arr = [[48, -30, 8, -14, -34], [-42, 2, -50, 15, -7], [-42, 0, -51, 15, -9], [-20, -18, -52, 10, -32], [14, 21, 51, -9, 34], [-50, 13, -42, 15, 7], [14, 21, 51, -9, 34], [32, 9, 51, -13, 21], [28, -30, -25, -6, -34], [-50, 12, -43, 15, 7], [48, -29, 19, -15, -32], [48, -17, 36, -15, -14], [-25, -14, -52, 11, -28], [-20, 21, 32, 3, 34], [-50, 21, -33, 15, 19]]
The entry at the centre is 51
The entry just right of -51 is 15
The entry just right of 11 is -28
The first entry in reading order -> 48
Which number is the entry just left of 12?
A: -50
Which number is the entry just right of 28?
A: -30
The 4th entry in reading order: -14
The entry just left of 9: 32
The entry just left of the centre entry is 9

M =
[[ -9  40  15  37  20 -18  25  27  -7  22  12  15   9  13]
 [-12  17   4   0  10 -14  31  -1  30 -29 -11  15  13  -4]
 [ -9   0  25 -10  10  -8  -5  -4 -14 -13  22   9  18  -4]
 [ -8  10  41 -18 -20 -18  11  24 -10 -32  20   5   1 -17]
 [ 33 -14 -11 -11   1  33 -30 -13  -8 -23  -6   2  20  14]]
The entry directly below the largest entry is -11
The bottom entry of the column that holds the smallest entry is -23
Find the entry just left of -30.
Answer: 33
The largest entry in the first row -> 40
Find the entry in the top-left corner.
Answer: -9
Find the top entry of the column that holds the largest entry.
Answer: 15
The third largest entry: 37
Find the last entry, reading row by row.
Answer: 14
The smallest entry in the first column -> -12
The bottom-left entry is 33
Find the second-last entry, reading row by row.
Answer: 20
The second entry on the main diagonal -> 17
The top entry of the column that holds the smallest entry -> 22
Find the 3rd-last entry, reading row by row.
Answer: 2
The smallest entry in the last row -> -30
The 4th-last entry, reading row by row: -6
The top-right entry is 13
Find the fifth entry, reading row by row.
Answer: 20
The entry just right of 4: 0
Find the smallest entry in the last column.
Answer: -17
Find the third entry on the diagonal from the top-right corner.
Answer: 9
The entry just right of -30: -13
Find the entry just left of -32.
Answer: -10
The 3rd smallest entry -> -29
The entry just left of 5: 20
Find the maximum.
Answer: 41
Find the minimum.
Answer: -32
The first entry in the row that holds the largest entry: -8
Find the second entry on the diagonal from the top-right corner.
Answer: 13

Questions about the row below.
1) Report the entry just left of -42.
2) Report the centre entry.
[ -9   4  17 -42 -32   0   3  -2  17 -36   4  25  -4]
1) 17
2) 3

Read these off the matrix that follows.
1) The last entry, reading row by row?
2) The 1st entry in reading order?
3) The top-right entry?
4) The smallest entry in the last column?
5) The bottom-left entry?
6) The largest entry in the last row?
7) The fifth entry in reading order?
8) The second smallest entry?
[[-11 -14 -19  15  41  18   9  -6 -35  10  29  11  13]
 [-42 -26 -25 -22   9  -2  -4   7  25   8  14  10 -28]
 [-13 -18 -18  11  36  39   2 -18 -27   4  20 -16  -8]
 [  3 -10 -13 -17  16  -2 -11  52 -29  -1  13  13  27]
 [  4 -12  -7  -9  10  51   4   1 -17  18   6 -40 -11]
 [  8  22  -3 -39  28  -1  44  21  -4   2  -3  -8  -9]
 [  2 -27  -7  -7  13  39  19 -14 -25   1  42   0  -2]
 [  4 -26  -2 -13  12  13  -1   8 -27  -8  52  24  11]
 [ -3  -7  22 -19  17   7 -40  32   5  31  15  -7 -19]
 [ 19   5 -35  -5  -7   1  -9  21  -4  -5  52   5  21]
 [-29  -6 -47 -14  -4  -6  -3  10  34  13  18  -1 -17]
 [ -8   6 -49  -8 -15  -4  -1   6  26  28  34  -2  -1]]
1) -1
2) -11
3) 13
4) -28
5) -8
6) 34
7) 41
8) -47
